In the rows, 128 means zero.
Named moves (each a turn or a mirror), then the moves between two rows, first move first; the first pair answered:
nupo:
[ 64 144 121  99 135 120 128 129] => [ 80 123 142 105 131 122 150 180]
[143 118 145 120 138 150 135 180] => [112 152 114 107 150 140 111  96]
[170 136 124 123 124 142 146 119] => [169 139 120 124 125 137 139 106]
Bonik:
[150 131 131 100 130 167 175 105] => [144 143 132 108 132 152 144  73]
[119 153 136  86 135 153 169 132] => [117 163 126 102 142 134 130  82]
[157 121 130 155 131 101 112 157] => [157 114 137 154 130 106 113 157]
[ 79 127 109  87 134 140 145 113] => [ 84 132 109  90 141 143 135 104]
poril:
[ 34 140 100 107 129 112 113 154] => [159 153 107 112 139 155 111  39]
[107 117 132 115 125 134 158 145] => [169 126 145 137 123 127 133 112]
[148 117 129 126 124 131 154 153] => [152 112 136 132 121 129 144 153]
[ 86 121 107  78 133 152 181 147] => [209 122 137 151 136 129 105  93]
Then:
Each pair is 2 to 3 moves apart.
[ 59 122 107  69 131 143 187 159] => [210 134 140 153 141 123  99  57] => nupo, poril
[132 108 145 155 139  71  72 125] => [186  94 166 150 134 108 117 159] => Bonik, poril, poril
[ 82 140 147 120 130 114 130 151] => [141 126 161 138 124 120 130 167] => poril, nupo, poril
[147 109 129 137 103 143 167 166] => [107 133 112 161 115  97  94 103] => nupo, poril
[170 126 154 164 133 124 109 169] => [183 129 145 127 133 161 154 158] => nupo, Bonik, poril
[ 76 122 135 144 134  82  57 146] => [112 150 115  90 138 154 112  46] => Bonik, nupo, poril
[132 157 122 129 130 119  87  75] => [170 157 130 128 133 138 112  76] => Bonik, poril, nupo
[119 109 126 123 117 146 169 171] => [125 100 135 145 114 125 144 184] => poril, poril
[148 112 142 134 127 125 131 183] => [ 83 131 120 128 128  95  94 142] => poril, Bonik, poril
[ 79 131 117 116 127 116 124 105] => [ 87 124 125 131 124 104 108 114] => poril, poril
[143 108 154 171 124  84 115 189] => [204 117 160 173 125 107 118 134] => poril, poril
[133 114 142 172 137 100  72 130] => [133 136 123 145 141 115  81  71] => poril, Bonik, poril
[128 133 108  89 121 166 157  84] => [110 138 113 129 129 108  79  77] => poril, Bonik, nupo
[ 80 151 119  78 130 155 155 111] => [ 95 120 148 115 123 122 134 203] => nupo, poril, poril
[118 128 130  82 128 181 203 129] => [101 109 149 113 130 151 183 199] => poril, Bonik, poril
[125 121 109  80 124 144 208 140] => [108 147  89  83 135 134 159  65] => nupo, Bonik
[ 81 105 127 144 132  95 123 201] => [128 104 123  99 129 166 192 181] => Bonik, poril, nupo
[ 84 147 108 134 126 105  72  85] => [143 124 127  99 114 186 185 136] => nupo, poril
[123 116 137 151 131  92 101 152] => [149 133 128 146 136 106 100  89] => nupo, poril, poril
[ 80 135 119 117 146 114 117 144] => [135 145 122 100 144 152 159 110] => poril, Bonik, nupo
[158  76 126 122 117 157 175 186] => [157  72 130 128 120 145 164 204] => poril, poril
[137 116 144 167 121 115 100 188] => [119 159 106 119 129 145 107  66] => poril, Bonik
[134 122 135 144 132 102  99 121] => [134 131 126 107 128 138 147  97] => Bonik, poril, nupo
[101 153 114 105 113 138 108  80] => [ 78 133 120  99 107 141 139 148] => poril, poril, Bonik
[188 103 134 146 123 144 128 189] => [152 100 120 131 118 147 144 206] => poril, poril, poril
[ 77 121 109 140 174  83  92 145] => [157 108 124 109 160 156 182 176] => poril, nupo
[153 124 138  82 125 191 208 123] => [ 49 150 103  70 134 148 161  92] => poril, poril, nupo
[ 92 138 113 111 130 150 158 115] => [ 96 119 129 127 119 141 154 168] => poril, nupo, poril
[114 149 111 136 115 122 103  85] => [169 131 129 134 115 155 138  99] => poril, Bonik, poril
[114  93 134 124 127 122 150 197] => [155  89 144 154 128 104 119 181] => poril, poril
[101 159 119  90 127 126 113  57] => [ 99 138 122  67 118 154 179 121] => Bonik, nupo
[124 108 147 113 118 149 171 193] => [167 128 140 100 121 182 178 122] => poril, nupo, Bonik
[117  91 159 176 115  79 105 236] => [106 150 112 149 132  83  47  34] => nupo, poril, poril
[ 94 137 119 138 137 107  81  73] => [145 142 124 127 134 138 107  50] => nupo, poril, Bonik
[ 62 151 117 121 130 107 103  95] => [186 139 134 136 130 150 130  71] => Bonik, poril
[ 81 143 110 114 131 121 125 100] => [160 114 144 153 122 124 130 169] => poril, nupo
[117 142 113 134 125 117 109  74] => [ 72 127 111 107 122 124 145 145] => nupo, Bonik, poril
[ 28 136 108 122 134  70  77 164] => [115 134 125 176 137  59  27 124] => poril, poril
[171 117 155 153 133 119 130 159] => [162 146 131 126 136 139 122  80] => poril, poril, nupo
[144 160 121 109 145 173 172  62] => [128 160 125 151 148 104  83  55] => nupo, poril, nupo
[152 145 112 123 131 144 117  57] => [180 109 148 171 121 118 116 164] => Bonik, poril
[ 22 119 116 128 117  71 101 163] => [194 137 134 152 123 123  85  28] => poril, nupo, Bonik
[134 154  92 108 124 136 102  61] => [ 87 158  86  89 123 140 121  77] => poril, poril
[132 109 145 164 132 154 116 177] => [ 81 142 115 140 140 146  95 107] => nupo, poril
[124 126 127 124 128 112 137 187] => [158 118 135 145 128 104 119 174] => poril, poril
[158 134 146 115  97 163 134 149] => [116 135 138 113  99 142 127 174] => Bonik, nupo, poril
[185 116 141 106 134 177 196 121] => [117 149 117 125 149 114 100  33] => poril, poril, Bonik
[144 100 156 125 122 119 149 207] => [ 87 140 115 111 137  86  71  74] => nupo, poril
[186 126 120 108 111 173 173 107] => [117 140 104 151 122  89  67  85] => poril, nupo
[ 59 118 137  96 122 159 156 159] => [ 56 117 141 138 125 114  97 168] => nupo, poril, poril
[111 127 114  71 134 184 189 153] => [171 149 125 138 139 132  82  57] => poril, Bonik, nupo
[137 130 122 111 134 140 132  77] => [148 104 145 138 125 130 144 164] => nupo, poril
[110 129 128 163 117 102  81 164] => [113 135 111  99 108 171 174 151] => poril, nupo
